In the data rows, zero lies at 7.5, halfway between 7 and 8.
Some points, each followed by its number:
   7   8   8   8   8   8   8   8   8   8   8   9   9  10  10   6   8   7  10   7   8   7   8   8 0
   7   8   7   8   6   7   7   6   7   9   6   8  10   8   9   6   7   9   8   7   6   6   7   7 1
   7   9   6   6   6   5   6   6   6   8   5   7  10   6   7   8   7  11   7   7   6   5   6   5 2
   8   7   8   9   8   8  11   9   9   9   9  10  10  11  11   6   9   8  10   7   9   8   9   9 3
   4  12   8  10  10  11   9  10   8   4  11   8   4   9   6   6   8   7   6   9   8  10  10   7 4
  8  7  7  7  7  6  7  7  7  8  5  6  8  7  9  5  7  8  7  7  6  7  6  6 5
   9   5   8   8   7   7   9   7   7   7   6   7   9  10  10   4   8  10   9   7   7   7   8   9 6
  7  8  6  7  7  7  9  7  5  4  7  7  7  7  7  6  6  8  6  6  5  7  7  7 7
  7  8  7  9  8  9  9  8  7  6  8  7  7  9  8  5  6  4  8  7  7  8  8  7 8
  7  9  4  6  7  7  6  4  3  6  5  3  5  4  5  7  4  3  4  6  4  6  5  4 9
   4  12   8   9   9  10   9   9   7   3  10   8   5   8   5   7   7   4   5  10   8  10  10   7 10
   0  13  12  14  13  14  11  13  10   4  14  12   4  11   5   6  11   6   5  14  11  13  15   9 11
  6  8  6  7  7  7  7  7  5  3  6  6  7  7  8  6  6  8  7  6  6  7  7  5 12
  7  8  6  7  7  7  6  6  5  5  7  5  4  5  5  8  5  6  5  6  6  6  6  5 13
   8   7   7   7   6   6   7   6   6   7   6   6   8   8   9   6   7  10   9   7   6   7   6   7 14
  7  8  7  7  7  7  7  8  8  7  7  8  9  9  9  7  7  6  9  7  9  7  8  7 15
Which point above is nearest to each new point by angle? Its number follows each.
  7  7  6  8  8  7  8  6  7  9  7  7  7  8  7  6  6  7  6  7  7  6  7  6 9
  6  7  7  8  9  8  8  8  7  5  8  7  5  8  7  6  6  6  6  8  7  8  8  7 10
   7   8   7   8   7   7   8   7   7   8   7   7   8   8   8   6   7   8  10   7   7   8   8   7 14
   7   9   7   7   6   6   7   7   7   9   8   9   9   7   8   8   8  10   8   7   8   7   7   7 2
   7   8   7   7   6   6   8   7   8   9   7   8   9   6   8   8   7  10   8   7   6   7   6   6 2
   7   7   7   7   7   7   7   7   8   8   8   8   8   8   8   9   8  10  10   7  10   7   9   8 3
  7  8  6  6  6  6  7  6  6  7  5  6  9  6  8  7  5  6  7  6  5  7  6  6 9
  11  12  15  12  15  15  12  15  15   9  13  13   8   8   2  15  15   7   9  15  12  15  11  14 11
  6  9  5  6  6  6  6  5  5  7  5  4  6  5  5  9  5  6  5  6  5  5  6  5 9
  7  7  6  6  6  6  6  5  5  7  5  5  7  5  8  7  5  6  6  6  5  6  6  5 9
   5  10   9  11  10  11  12  10   8   4  11  10   5  11   8   5   8   3   8  10  10  11  12  10 11
  8  7  6  6  6  5  6  5  6  8  6  5  6  6  7  8  6  7  7  6  6  6  5  6 9
   7   6   6   5   7   7   7   6   7   9   6   8   9   7   8   8   8  11   8   7   9   7   8   8 2
   7   7   7   6   6   6   7   7   7   8   5   7  10   6   8   9   7   8   8   7   7   7   7   7 2
   5  10   9  12  11  12  12  11   9   3  12  11   6  12   9   4   9   4  10  10  10  11  11   9 11
  10   6   9   4   7   8   7   9   8   5  11  10   7   9   9   8   9  11  10   7  12   7   8  10 3
  5  9  6  8  8  8  8  7  6  5  8  6  5  7  7  7  5  5  6  7  7  7  8  6 13
  12   6  13  10  13  12  11  13  14   9  10  10   8   8   4  13  14   7   7  13  10  13   9  13 11
   5   9   9  11  10  10   9  10   9   6  11  11   7  11   8   6   8   6   8   9   9  10  11   9 11
  11   4   9   9   7   8   9   9   9   7   9   8   6  10  11   6   9   6   8   6   8   8   7  10 3
  10   7  12  11  13  11  10  11  11   8  11  10   6   8   4  11  12   6   7  12   9  12   9  12 11
   9   5   7   6   7   7   8   8   8   7   8   9  10   9   9   7   9   9  10   8  11   7   9  10 3
  7  6  6  5  7  6  7  6  6  7  5  6  8  6  8  8  7  5  8  7  7  6  7  7 9
  10   6  10   9  11  10   8   9  11  10   9   8   7   5   3  12  10   8   5  10   8  10   8  10 11
  9  8  7  5  6  7  5  6  7  8  6  8  9  7  8  7  7  9  8  6  8  5  6  7 2
   4  10   7   7   7   7   9   7   7   8   8   7   6   8   7   7   7   8   9   7   7   7   8   6 4
